In the data rows, the value 128 means zero.
Some points, each followed by its number:
[125  68 120  94 156 115  70 128 125 187  73  72 157 163  88 120  95 129 117 112 111 153 104 128  79 116 109 170 143 182 108 121] 0
[152 116 135 164 143 113 124 151 120  86 142 120 132 109 132 145 129 104 104 114 137  82 119 118 135 135 133 106 159 107 134  97] 1
[133 176 104 115  91 108 171  81  88 161 152 173 177 179 153 118 106 144 108 175 118 170 159 153 146 103 107 122 109 118  92  95] 2
[167 130 121  81  97 131 161  53 108 197  62  94 101 162 123 125 127 150 205 161 106 123 171 150 126 146 118 118  94 168  85 137] 3
[155 191 148  99 129 103 145 125  90 120 166 183 112 162 163 163  81 138 115 214  98 163 130 125 162  83 153  88 126 131  99 103] 4
[159 113 128  92 118  97 145  83  97 169  98  98 133 156 128 137  94 125 153 162  90 145 138 135 118 133 119 104 107 168  87  89] 5
[ 67 173  69 138 169 101 114  65  78 119 139 137 175  84 125 115 129 102  75 111 104 145 109 119 110 104 126 143 120  74 185 123] 6
[  0 172  73  49 202 171  49 127 168 147 118 114 131   0 113  43 187 107 146 125 155 228 123 114  87 108 193 206  74  47 255 242] 7
[131  80 121 174  88  79  47  74 110 186 128 141 138 174  68  75 135 181 192 160 117 172 107 114 106 219  96 131 114 198  80 102] 8
[ 52 119 123 109  87 119  92 156  73  84 137 111 190  94  86 183  65 132  62 111  74  86  84 114 101 133 107 100  90 173 129  72] 9
[127 130 108 113  95 167 182 127 132 107 124 135 143 125 150 137 126 109 121  87 125  92 149 139 135 125 119 125 101 121 133 130] 10
[188 140 142 112 131 124 109 160 161 134 115 110 113 121 130  93 169 125 154 177 167 127 181 156 141 139 135 134 156  97 141 133] 11
[255  36 166 255 153  21  71  11  61 181  46  71 100 255  91 118 154 171 157  78 111  77  85  59 116 234  67 119 247 220  12  67] 12
[120 203 119 148  74 123 158  79  63  49 173 203 148 153 167 166  77 137 133 171  78  91 128 109 168 124 136  76 100 128 105 106] 13
[176  80 136 135 152 103  63 192 142 148  96  56 183 127  85 118 147 105 133 168 177  92 141 147 105 141  97 111 174 123 136  91] 14
[110 132 113 116 154 129  97  94 106 150 130 161 148 164 124 110 107 131 145 137 115 181 120 118 123 113 123 157 126 139 129 148] 15
[167 128 125 171 148 112 149  87 110 123 138 141 125 150 150 119 126 108 126 104 134 130 136 119 146 130 124 120 146 118 128 111] 16
[125  85  83 164  96  63  27  15  89 230 113 113 150 178  43  45 149 198 226 165 113 212 111 120  91 242  80 142 107 212  86 119] 17
[100 146 109  76  93 142 130 140 139 146 158 107 160 128 127 110 108 146  98 128 130 173 166 171 117 122 108 150 107 141 144 127] 18
[146 167 122  27  96 118 114 132 155 198  95 125 124 132 136  95 134 144 177 255 120 188 167 163 119 110 156 140  87 119 119 151] 19
[128 115 160  85  59 125 182 172 148 169 111 149 100 134 127 184 116 161 120 163 107 111 110 148 136 119 134 111  82 172  61  96] 20
[196  98 154 207 137 107 128  98 108 114  99 141 129 208 145 141 133 122 101 103 113  72 104  85 139 130 120 125 170 135  82 112] 21
[116 132 129 119 119 129 109 102 121 117  92 150 109 120 131 124 137 127 159 147  96 115 106  96 127 141 158 138 101 130 125 152] 22
[141 117 128 160 132 117 118 115 116 118 128 143 133 144 129 125 133 123 125 117 125 116 115 111 136 138 129 130 141 129 118 122] 23
[164 106 137 160 134 119 120 104 135 121 124 113  97 135 132  99 142 126 147 104 137 135 137 115 130 159 131 132 145 125 130 134] 24
[129 115 151 149 123 144 113 162 130  91 121 115 124 137 120 147 120 125 109  93 128  91 117 111 129 134 129 127 145 144 133 134] 25
[143  50 142 133 133 102 150 110 142 170 101  84 105 130 121 111 127 126 106  66 128 129 126 139 112 137 123 146 130 160  99 103] 26
[177 103 107 181 154 113 181  91 158 138 161  86 113 122 134  78 166 123 120  46 201 146 174 170 136 151  86 117 185  95 144 116] 27
[173 106 157 169 145 120 112 196 125  36 142 112 130 104 143 159 113  85  88 104 142  49 118 106 138 136 142  98 178  99 145  90] 28
[ 83 113 121  82 136 156 123 175 155 138 150 156 141  98 131 117 124 111 104 124 139 163 126 141 119  98 137 157 106 113 157 143] 29
[112 192 177  93  74 226 198 221 174  69 145 224 110 153 182 208 125 157 167 192 140  53 138 129 179  75 152  99  92 113 111 188] 30
[123 139 115 104 107 151  90 140 121  99 102 159 163 137 128 127 115 110 151 169 110 119 123 109 117 137 126 137 105 117 140 142] 31
[128 114 128 158 137 117 125 121 106 104 146 127 138 127 122 143 113 124 123 111 130 100 117 116 130 140 121 106 141 137 122 108] 32
[102  90 120 174 124 153  77 165 150  95 139 149 149 119 101 103 152 118 113  80 156 125  99 103 118 162 119 164 139 123 154 148] 33
[189  90 147 187 164 109 118  84 125 122 128 110  76 137 141  84 147 117 159  79 141 138 135  99 137 165 140 136 165 127 127 138] 34
[144 130 129 228 136 133 162 103 121  78 100 110 102 135 131 154 176 121 122  45 134  34 109  92 143 157 130 104 162 118 137 138] 35
[117 173 165  99  93 130 107 164 135 110 152 152  95 148 139 162  91 176  99 186 104 160 117 122 148 105 155 133 123 149  90 147] 36
[ 91  69 131  82 190 135 127 107 143 181  72  57  86  90 106 120 117 118 159  63 124 158 120 130  82 116 149 158 114 154 152 170] 37
[114 118 116 112 146 120 106  69  97 154 101 136 129 153 120 115  99 123 149 129  93 163 113 112 114 124 134 148 111 157 120 140] 38
[ 98  34 119 235 122 190   4 220 167  50 152 205 203 130  74  75 167  85 108  38 189 117  75  69 105 204  93 210 157 113 181 161] 39
[116 139 102 150 167 110 124 104 105 121 136 119 148 118 126 126 126 107 101 109 127 127 117 127 123 114 125 123 145 108 154 117] 40
[141 128 152  90  71 122 108 186 133 143 150 138 151 151 124 140  97 153 114 204 114 142 142 151 134 127 115 120 107 156  87  92] 41
[172 237 180   4  60 205 117 255 255  85 183 131 100  84 170 114 170 151 184 255 209 157 214 208 152  99 161 128 116  60 187 208] 42
[ 50 169 118  74  95 194 188 139 144 126 173 214 140 143 161 135  99 136 103  97 120 179 143 151 146  78 128 169  66 130 145 170] 43
[151 120 134 122 133 129 134 141 126 113 129 119 134 125 140 134 118 112 130 135 133 114 141 132 133 125 131 116 137 118 127 112] 44
[219 110 120 174 183  75 104  88  81 123 129  77 156 158 143 105 100  71 118 112 131 131 153 116 127 137 107 106 175 111 139  77] 45
[ 93  93 112  70 116 108 130 118 129 201  78  98 125  79  96 114 148 126 152 127 107 142 116 138  90 135 140 150  76 148 129 122] 46
[126 104 108 109 114 117  93 113 116 146 104 111 153 123 104 106 126 118 149 137 117 133 128 126 105 157 118 133 107 142 129 115] 47
[104 149 111 145 147 117 122 115 116 122 117  75 134 108 103 145 130 141 103 104 135  99 120 129 113 124 115 111 146 120 150 127] 48
[254   0  96  75  37  75 240  57 232 247  44  15  90  41 140   0 178  51 185  30 191 145 233 232 101 232 105 155  67 139  44  25] 49
[115  74 160 169 106 136 145 170 174 143 161 193  91 119 132 115 162 147 142 100 162 135 120 127 150 154 133 153 120 135 105 137] 50
[144 138 134 177 130 144 144 118 114  80 130 145 122 149 141 147 130 116 115  85 131  84 120 105 143 135 124 121 151 118 133 136] 51
New points follow, each followed by the numbers of its three nearest points above by angle, nearest first.
[115 188 170  91  80 195 163 215 163  82 165 211 112 141 169 177 123 156 152 207 136  98 142 137 170  92 148 110 103 110 109 167] --> 30 42 36
[127 139 112 132 175 149 113 124 106 116 121 128 151 131 124 133 124 103 133 127 140 128 129 120 127 110 125 125 152 107 154 141] --> 40 6 45
[152 164 137  78 107 146 131 183 168 122 144 120 119 111 144 117 141 134 152 187 158 135 168 159 134 118 138 117 126 102 145 141] --> 42 11 19
[182 153 176   4  10 178 134 252 224 108 107 116 113 118 156 128 145 152 178 241 138 102 189 170 134 141 150 122  80 124 112 158] --> 42 19 30
[164 123 118  90 105 111 143  58 117 181  58  89 112 149 115 120 133 142 191 170 107 127 156 141 113 149 124 114 105 156  87 126] --> 3 5 17
[111  85 125 103 144 104  53 124 117 174  78  91 160 161  88 111  99 133 114 132  96 160  95 113  79 128 116 166 132 179 114 126] --> 0 47 38
[193 114 106 233 185 118 149  54  95 110 139 172 137 176 160 111 142  75 122  60 138 128 121 109 153 134 108 128 168 111 140 112] --> 16 23 21
[ 76 180 100 100 142 165 116 124 130 121 121 143 126  96 134 117 124 103 138 127 124 153 124 118 129 107 147 149  87  94 183 193] --> 7 29 43
[121 177 157  97  87 137 115 170 136 103 148 146 103 150 137 158  99 169 106 189 106 134 124 125 146 110 147 122 121 144 106 145] --> 36 4 41
[196 117 118  99 108  96 104  73  69 160  55  94 161 192 119 123  88 112 176 176  64 121 133 109  94 155  99 107 119 174  77  78] --> 5 3 47
[112 132 146  68 127 134  80 150 142 170 100 125 114 131 109 115 125 152 178 193  96 173 114 119 107 126 149 151  93 150 127 163] --> 19 46 22
[130 179 120  43  93 117 103 133 150 195  99 127 133 121 129 101 141 156 177 255 110 172 153 157 120 114 150 145  82 117 121 156] --> 19 42 3
[164  72 111 101 147  88  50 159 143 177  66  14 184 100  72  89 156 106 160 175 163 101 145 157  78 158 104 112 149 129 144  84] --> 14 47 0
[ 51 142  82  61  99 151 104 183 158 120 200  69 182  95  96  90 101 148  28  60 163 197 170 197  90 109  89 173 117 125 197 127] --> 18 29 7
[237 178 106 196 218  74  92  63  37 122 115  87 203 240 134 135  91  82 102 152 123 115 136 104 122 101  91  94 247 111 128  71] --> 45 16 21
[163 123 137 114 117 112 111 111  98 140 104 115 137 159 123 133 100 124 153 170  93 127 128 116 115 139 124 107 122 159  98  97] --> 5 3 12
[ 90 202 198 114  56 132 117 204 144  88 189 176  70 149 141 200  85 221  66 211  84 147  99 126 175  94 163 126 113 162  75 146] --> 36 4 41
[ 44 147  92  83 187 150  87 142 178 155 141  84 109  14 102  54 183 117 151 105 184 204 149 150 101 124 157 165 111  75 245 208] --> 7 29 37
[173  27  97 123 112  89 174  77 168 194 105  90 113  81 126  58 161  90 158  79 170 152 167 169 115 176 116 136 109 120 100  83] --> 49 26 27
[111 116 145 138  94 139 131 143 158 143 154 168 109 136 130 109 137 161 145 124 134 160 124 125 138 143 125 148 106 154 109 144] --> 50 43 8
[133 199 136 147  95 123 163  74  66  59 164 180 125 152 173 161  80 140 129 162  81  90 138 102 168 121 139  80 123 129 100 112] --> 13 4 2
[104 222 136   0  75 159 112 255 223 114 179  83 154  13 144 118 166 146 120 255 191 144 191 218 124  81 153 108  89  43 211 158] --> 42 29 19
[154 161 127 124 137 108 137 109 101 120 158 149 128 134 152 138 109 119 128 172 119 144 144 131 145 114 138 105 131 114 124 105] --> 4 13 2
[113 113 135 136 132 115 182 126 150 164 164 153 108 115 135 128 150 143 119 112 147 147 129 150 140 114 127 123 129 127 106 111] --> 50 27 20
[ 64 145 108 104 183 151 106 126 153 140 126 112 109  51 117  93 165 118 133 100 156 183 130 123 109 114 164 166 112  86 209 192] --> 7 29 37
[ 87 117 121  79 129 149 123 176 157 132 151 150 145  91 132 123 123 113 104 131 136 157 127 143 119  98 139 150 105 109 157 138] --> 29 7 43
[209 155 148 104 130 126 120 166 154 137 105 105 112 124 149  98 169 123 151 206 172 121 188 154 144 129 140 121 172  88 138 138] --> 11 42 19
[108  96 135 133 134 117 195 137 162 177 161 156 100 104 135 132 158 142 125 109 155 150 125 159 138 111 124 122 125 128 102 108] --> 50 27 20
[ 96 150 109 149 146 124 133 128 127 110 135  79 137  94 108 143 140 133  95  95 145  94 124 137 118 123 114 113 148 107 163 127] --> 48 40 6
[136 117 208 179 130 192  77 252 112   0 141  80 107 160 113 200  83 140  66  49 130  35 104  73 141 138 137 108 189 165 158 147] --> 25 28 51
[136 200 100 141  70 111 181  92 100 115 192 208 184 209 175 122  93 141  64 172 118 158 148 160 168  91  89 115 121 118  92  87] --> 2 13 4
[114  47  95 128 238 165 167  44 123 161  63  60 111 141 129  90 114  40 137   0 138 167 132 103  80 108  95 176 144 148 208 196] --> 37 26 34
[ 98 115 130 105 160 135 133 121 133 147 109 101 101 106 121 128 122 127 131  92 119 142 119 126 111 106 144 144 121 139 148 154] --> 37 7 46
[144 179 137 104 136 107 136 117  99 129 161 164 118 140 157 144  99 128 120 199 102 165 138 134 151  99 145 104 127 115 116 108] --> 4 2 36
[128 134 152  83  79 131 110 187 140 148 144 132 137 144 121 138 106 158 128 197 119 144 140 149 129 125 122 126 105 153 100 110] --> 41 36 20
[121 185 159  99  83 196 154 203 162  74 141 197 115 145 163 181 130 151 158 197 136  79 136 121 165  97 150 107 111 105 120 178] --> 30 42 36
[127 122 137 206 152 135 144 109 122  91 106 107 109 113 118 155 169 132 123  60 136  47 101  96 131 149 124 113 153 120 143 140] --> 35 51 25
[112 134 136 111 120 134 108 111 124 119  92 169 106 115 136 128 140 129 162 166  88 121  98  86 129 133 172 148  93 129 131 165] --> 22 31 38
[130 155 115 124 103 119 139 107 111 135 158 159 160 167 146 118 110 137 106 153 121 153 143 146 141 115 107 130 123 130 112 109] --> 2 4 13
[106 165 175  95 150 148 183 192 133  66 149 155  61  54 167 210 123 115 103 141  96  84 106 109 147  79 203 106 125  98 144 132] --> 30 28 36
[149 108 179  67  59 122  77 245 147 147 180 128 159 140 115 137  84 160  97 235 126 155 145 162 126 127 112 119 114 164  79  65] --> 41 36 20
[154 118 122  99 102 125 149  87 123 162  73  94 115 134 123 127 135 134 172 142 109 111 149 139 117 144 124 123 104 148 101 127] --> 3 5 49
[ 77 158  96  58  95 141 113 141 132 149 158 103 180 130 112 102  92 154  79 125 131 194 160 180 103 109  94 160 102 142 157 127] --> 18 29 43
[137 168 114 135  85 113 162  68  85 144 177 207 177 214 169 120  88 145  87 156  98 175 152 146 160 105  94 139 117 137  87  97] --> 2 4 13
